One turning vector, and how many ticks it has turned
The counts run from 0 to 610.
[-16  -2   2 -27 -11  13  42   4  -3  36 -21   9 -12 -40  -5   0   3   4
  24  44  25 -11  21 -29 -16  -7  15  20  -6  -6 -15   8 -38 -38 -33   3
  -5   6  -9  25 -20  -1 -29  27   9  38  21 -21 -20 -27   2   2 -20  -2
  34   5  -9   3  26   8 -11 -30 -25 -11  -6] -> 386
[ 26 -14   4   4  14  41   4 -13  13 -23  -8 -14 -31  -4  14   9 -20  35
  14   0 -14 -19   3  55 -16 -28   3  11 -10   6 -16   7 -12  33   0  17
 -11 -27 -12   3  -8  -3   0   8  17  -6  19  -2 -14  53 -18   9 -12  20
 -11  34  11 -26  -8 -17   9 -19 -20 -22  51] -> 306
[ 51 -24  -6  25 -16  26  25   3   8  11 -13   5 -14  19  28 -17 -28  15
  -7  -5  15 -10  11  20 -25 -30   3  -8 -17 -20 -10  28  -1  10 -22  19
 -21 -20   0   9 -22   5 -14  -7  20  13  -4  13  -6  10 -15  39 -18  35
 -28  29  20 -24  -9  -6   6  -2  -3 -39  55] -> 310
[-37  -6   7   4  -3  -5   2   4  -4  26  -7   0 -21 -52 -11  28  -6  21
  31   8  28  -2   5   4  11  15  17  29  -9  17   7 -14 -45 -21 -14  24
 -10 -14   2   7 -20  15 -28  17   0  16  36 -10 -10  -4 -22 -23  -6  -8
  49  14 -28  26  32  -1 -13 -25 -17   5  12] -> 382
[ 14  -1   4 -41   4 -11  21  23 -20 -34   2   3  33  10 -10 -37   8   5
 -10 -10  -3   7  35  -3  -5  21  12 -13  24  32 -28  23  21 -23   3 -58
  14   8   8   5  17 -17  30  25 -27  18  -3 -12 -14   4  24  16 -10  16
 -19  -7   9 -31 -43  -9  -1   1 -12  11   5] -> 144
[-21  12   2  38 -36 -11  31   8  14   3  13   9 -17  25   7  20 -14 -24
   9  23  27 -24 -18 -18  14  -1   1  10   3 -29   9 -29 -11 -16   4  47
 -12   2  -7  18  -3  -9 -26  -2  -5 -23   7  -6 -38   7  -9  23   9   0
  25  -8 -62   3  11  -4   8  24  39 -28   7] -> 208
[-18 -11  -2   3 -32 -15  41   8 -21  30 -16  18  -2 -37  -2 -11 -10  -2
  14  34  35  -9  15 -24 -15  -1   9  25 -23  -8   3   4 -25 -55 -39  -1
 -13 -11  -4  16 -16   8 -35   9   1  21  20  -8 -14 -34   8  -1 -29   4
  39   7 -11  18  30   7  -9  -5   2 -15  10] -> 388
[ 35  25  -9 -10  13  14  -8 -38 -14   0  -4 -11   4   7  -9  11   2 -17
   3   6 -33  18  -1  17 -20 -25 -23 -13  -5 -12   9   8  59  53  11 -13
   4   2 -22   8   4  -2  14 -27  11 -25  -5  32  31 -26  19  -8 -35 -26
 -18  -2  21  12 -24 -11   2  16  27 -29  -9] -> 438
[ 23  -1  -8 -27  -9  20 -11  37  10  36  11   1   5  26 -25   0  39 -16
   6  14  21   6  -9 -39  41 -11  10   6  45 -19  10 -26  -4 -11  27  -6
   9  24   5  13 -14  -6 -18  -3  12 -35 -23  35 -10  -6 -28  -8 -18  -2
 -15   2 -38  17 -24  18  10 -12 -11  -1  -8] -> 351
[-21  17  -7 -24   9  14 -43 -12 -12   5  -7  -9  31 -48 -19  -6  31   6
   2 -26 -19  24  20  -4   5 -33  -5  20   3  48 -30  17  -7  -3  19   2
  17   8 -13   3  -7   7 -11  -6 -21  -5  17  31  16 -37  14 -16 -19 -25
 -14   2  28   8  14 -21 -37 -27  11  -6 -28] -> 265
[-19  42  23  39  22 -26 -12 -19   6 -34  36 -14   4 -24 -13 -19   7 -22
  -8 -11   5  -2  17   0  -2   6 -23  -7 -14   5  -1  20  24  31 -41   3
  -8   5 -11   3   7  -3  25 -18 -13  34  13   0 -16 -34 -18  39  12   2
  22 -25  15 -20 -16 -35 -28  31   7  -3  -4] -> 586
[ 31 -16  -5   0 -10  -1   3  48  20  16  10  11   3  -8 -12 -25 -19  21
   5 -21  44  12   7  -1  -4  32  17 -29  -1  14   1  20 -35 -25 -33  -3
  -6 -11  -4  -9   3  18 -13  11  22  28  -5  13 -28  21 -43  10  -8  27
 -10   9 -13 -17 -15  31   1  -6 -43  -2  37] -> 492
[-27  24  20  31  23  -5 -27  13  23  -9  13  -1  -3 -44 -25 -14  22   3
  -9 -35  19  18  29 -15  11  -1 -13  11  -2   3  -8  16  11  17 -27  25
  14  20 -31   2  15  13 -12 -27 -12  -5  23  18 -21 -28 -37  40  24  24
 -13  -5   5 -23  -7 -23 -33  -7  23  -3 -16] -> 594
[ -2  -8  -4  -2 -31 -20  11  18  -3 -19  -8 -20  11 -36 -14 -17 -17  32
  22 -50  19  10  41   2   1  -4  16  -5  12  23  -4  15  -8 -12   8  -7
  21  17   1  -3 -19  32 -26  18  -6 -15  20 -18 -26  31 -14  11 -17  17
  22  -3 -45  -9 -25  -5 -21 -10 -20 -18  49] -> 132
[-12  11 -14 -24  -4 -10 -23   0  -1  24  25  -5  44  15   5 -13   1 -17
  16 -24   4   9 -13 -12 -13 -33  13 -19  37  44 -58 -19  -2 -21  -2  21
   1 -21  39  10 -20 -24  31  25 -13  36 -18  22   7  -3   7  11  -4 -17
  10 -21  -4  -3  -7 -23  11   0 -17   9 -15] -> 8
[ 29  31 -31   6  -3 -22  11 -28   7 -26  14  -8  -2 -10  10  25 -22 -49
  34  14 -21  15 -24 -21   2  14  -3 -38   2  -2  35  42  -7  18  -9  -9
  34  -3 -16  -6  12  19   9  13   2   4  -3 -34  34  32  14 -10 -10  -7
   7  -3 -14  32 -12  10   4  22 -15  16  -1] -> 107
[  7   7 -17   1  20  37 -28  -6  16 -10   0 -32   0  10  27  22   2 -11
   2 -27 -23   9   3  -5  14 -38   0   4  29 -16  10  39 -23  40  16  35
  35   8  21  15 -33  11  -5 -15   8  12  -5 -15  33   9  -3  36  10   2
 -17   4  -7  -8 -10 -20 -31 -15 -33   3   1] -> 453
[  2   0   4  -4  -6   9 -12  39  16  -1 -10   8  -7 -51 -37 -21  25   5
 -10 -10  17  27  28 -39   3  -4  -3  18   5 -23  16  20   6 -12 -13   5
  32  14 -52  14  19  17 -28 -21  13 -37  15  24 -22 -28 -10  26   0  24
 -22   9 -17 -16 -20   4 -24 -16  18  -5 -13] -> 602
[-37 -16  32  -9  13 -14 -10  -3 -23  18 -18  21  15  -3 -27  -3  -2  31
   9 -10  14  32  34  44 -38   0  25  -4  -4  26 -22 -56  10  -6   0  24
 -21 -15  21 -36  18  -2  -2 -10  10  15  -4  36  -7 -16  -3 -18  -7  -2
  -1   1 -12  -1  18 -23  18 -15   6 -14  -1] -> 518
[-24  -9  10 -11   4 -39   4 -25 -44 -30  -5  -7  15 -43 -25 -15  22 -24
  12   9 -14  40  21 -14   6   8   8  14   3  -6  45  15  39  -9 -22 -36
  15  16  10 -12   2  20  -3   2  -1  -4   1  -8  28 -23  34 -26 -11  -7
  20   0   3  38 -11 -13 -16   1   1  19 -11] -> 253
[  4  15  -7 -30  -4  24  30  -4 -16  22 -10  11  16  62  24  27   0 -45
  -5  27  -4 -17 -17  -9 -13  15   4 -14   2  -1 -14 -11   0 -15  39 -17
  -5   6  23  13  11 -33   5   2 -16   2  -7  -1  11 -30  41   2  -7 -23
 -13 -17 -16  15  15  25   6   6  18  -4 -50] -> 541
[-19  15   6 -11  29  53   6 -38  21   9   9 -23 -28  -1  16  37  10 -16
  18   0  -7 -40 -43  17   4 -15  -6  24  -2  -4 -22 -13   9  29 -10  30
 -21 -16  11  25 -16 -35   9  21  11  -6  31  12   3  11 -13  12  24 -16
  27  12  10   4  15   5   6 -18   6   8 -21] -> 557
[  0   0  11 -37  43  15 -12  25   0  -9  -5  10  27  13  -6 -13  12  27
 -16 -31   6  14  24  21   3  41  12 -10  20  43 -41   4  25  -7   0 -18
  11   3  15 -18  25 -14  26  18 -18  23   1  16  -4   3   5   4  20   9
 -44   0  34 -38 -20  -4   6 -30  15  13 -18] -> 153
[  1  -1  37  -9  38  26  22  -8 -15   3  -8  -3  -6   8  -1   2  29  13
  -1   8  19 -28  29  29  -2  -4 -13   8 -27   8 -19   1  -5  20 -11 -22
 -45  24   5 -15   9 -14 -14 -13   2  38  38  27 -11 -24 -33   1 -14  11
  -6  16  44   7  32  11 -16 -33 -39 -19   2] -> 49
[ -6   2  -9  20  11  22 -47 -21   6 -18  12 -35  -3  -4  24  19  -8 -10
   0 -45 -19  14  -4  23  11 -28  -5   4  16  -2  15  22 -12  41  18  45
  23 -15  26  11 -32  19  -2 -21  10  -1 -11  -5  32   5  -6  28  13  -4
  -4   2 -16  -7  -9 -31 -34   2 -24   3  14] -> 451
[ 10  25 -10 -19  16   6 -23  11  29 -32  48  -5  21 -18 -19 -19  12   7
  10  -3   6  -5 -11 -20  29 -14  -4  -4  37  37 -41   4  -8  -5 -25  18
  12  -2 -16  -2  -6 -16  23  33 -16  17   1  19 -32  51 -25  -6   6   4
 -11   1  32 -33 -17 -20   8  -8  -4  -8  13] -> 480
[ 15  27  -9   0   0  49  32 -25  25  18   0 -28 -25   6   1  21   0 -16
  19  13  15 -37  -7  -8  16  -8  -9  13  -3 -29  -5  11  -7  27 -11  16
 -20  25 -10  32 -41   0 -28   9  19  -3  17  -9 -21 -12 -27  16 -14 -20
  35  -9 -11  -4  -3  13 -26  -4   4 -39  10] -> 567
[-24  19  -5 -27   6  12 -46 -11  -4  12  -1  -7  30 -51 -18  -4  16  10
  -2 -38  -8  21  17   4  -8 -23   1  12  -4  49 -33  12 -11  -8  16  14
  17   0 -10   5 -10  10 -15  -8 -14  -1  14  34   7 -44  12 -11 -15 -25
  -5  -8  17  -5  13 -16 -41 -18  13 -14 -24] -> 266
[ 12  12  -1  -7   6  21  20 -37  -8 -26 -19 -13   0  15 -16  15 -18 -18
  -3 -11 -21  13   2  29 -24  27   0 -16 -23 -22  35  -2  48  32   7  -1
   1   6  -4 -11   3  20  -8 -14  35 -39 -15   6   7 -12  33  -6 -14 -30
   0 -23 -14 -11 -25  12 -14  26  47 -38   2] -> 432
[ 21  10 -29  15 -26  33 -13 -27  31  -4   2 -20   4   4   4   4 -13 -59
   4 -17  -1   6 -42 -21  -1  -5  10 -11 -11 -20  32  39 -40  -6   1  42
  10  -8  -3   4 -20  29 -24  -6  38 -21 -27   6   6   1   5  15   0  -7
  -6 -13 -28  -5  -1  36 -31  22   1  -7  -6] -> 96
[ -4  10  -3 -38  -2  25  31 -13 -12   4 -12   4  13  62  19  26   8 -39
  -3  28 -12 -23 -11  -1  -6  15   9  -6   6   1 -13 -12 -10 -16  52 -15
  -7  10  33   7  10 -30   0   7 -15  -1 -10 -12   5 -14  42  -3  -5 -21
 -11 -21 -28   6  13  19   1   3   4   5 -51] -> 540
[ 15  26  17   5  14 -14  23   9   0 -12   9  13  -5  52  -5   7   0   6
   2  22 -15   4  41  10  -3   6  -6 -27  29 -18 -13 -17  29  46  30 -15
  10  13  -6   3  22 -16  26 -16 -19   7  -9 -24 -13   5  -8  28 -12  15
 -26 -10 -32 -27 -44 -41  23  17  -3 -16  13] -> 325
[ 13  20 -22   5  -9  57 -27 -27  40   5  -2 -14 -12 -12 -14   1  17 -40
   0   2 -19  -4 -36 -10   5 -33   8  14  -4  -9   1  21 -35   9  23  38
   9 -16 -21  28 -24  -2 -19  -8  26 -43 -16  20  -5  -7  -8  16 -11  -3
 -18  -3 -20 -19  -9  12 -29   2   6   1 -16] -> 93
[  0 -18  -9  10  -9  30 -40 -16  10 -17   9 -15   1 -16   9   2   4 -47
  -1 -15  -1   8 -41  -7 -21 -45  -5   2 -23 -26  29  11 -10  -8 -10  52
   6 -20  -1  -4   3   2 -11 -25  42 -30  -8  51  15   2  11  14  15   4
  -8  11   0  11  23  23 -19   7  -7   3 -18] -> 88
[-22  -5  16   9   9  -4 -32  -8 -14 -40  17   1   4 -14  -3  19   4 -32
  -3   3  -8  16 -20   4 -19 -25 -23   5 -24 -18  33 -23  22   7   9  34
  18  -5 -16 -21  40  -5   4 -42   8 -34  13  49  13  -7  20  -7  15  -6
 -11   6   4  23  31   4  -7  13  21  -5 -41] -> 80
[-36  -2   7  15  -8 -18  -2   5  -9  42  -2   7 -17 -50  -7  24  -9  22
  29   4  35   5  -2   1   9  20  15  24  -8  19   9 -14 -40 -23 -24  29
 -13 -19   2   6 -18  18 -35   7   4  16  30  -2  -6 -14 -26 -18  -6 -10
  45  17 -20  35  36  -1 -11 -24  -9   2  11] -> 381
[-10  18   0 -20  29  -6 -15 -15  -3   6  29   0  18  12  -5   8  32 -38
  17  35  -1   5 -25 -17  35  25  12  -5  27  21   2   4 -21 -12 -21 -15
 -11  -8  32  -6  -3 -16  24  25  -5  49 -18   0  25   2 -11 -33   1 -21
   4   2  25  26  10   2   8  -6 -37  40 -28] -> 367
[-27  23  19 -19  33  20  -7 -21  -1 -31   3   8   7   8 -16  13  14 -34
 -10  33 -22  11  10  -6 -30  -6 -18  -4  -9 -26   6 -22  20  17   8  22
  13  15 -24 -13  36 -21   8 -20   9  -1   1  17  -5 -35  33   9  14 -15
 -22 -25   2 -20  18  -7  -9   8  28 -21 -62] -> 76
[ 21  13 -13  -6   6  -1 -20  24  31 -13  43   2  33  -9 -10 -28  -7   3
  12 -23  30   4 -12 -22   7 -12  -3 -24  21  30 -37  10 -13 -21 -46  31
   2  -3  -9 -14  -3  -4  11  27  -3  33  -4  33 -29  36 -32   5   6   8
 -21  -2  35 -31  -2   0   6  -3  -6 -25  12] -> 482
[ -4 -15   1 -27 -12  -2  47  33 -12   7   6  -1  -8   6  14  13 -32   4
  17   5  43 -27 -15   1   5  64  12   1   7   2  11 -12  -2 -42 -23 -18
  -9 -11  25  14  -6 -13  -4  39   2  14  22 -22 -18  15   7  -4   5 -13
  47   0 -34  10  -9  38   5   0  -8   9   4] -> 28
[ 22 -10  -5  13  -3 -12 -29  32  18 -15  27  -3   6 -17  -9 -11   9  24
  12 -26  25  -1 -12  -3  42  -2   3  -5  14  40  -6  13 -31 -16  -9  10
  -2   1 -11 -21   8  14  -7  11  -9  -1  20  25 -22  57 -51 -15  -4  24
 -21  29  14   7   0  10   6 -16 -24   1  42] -> 486
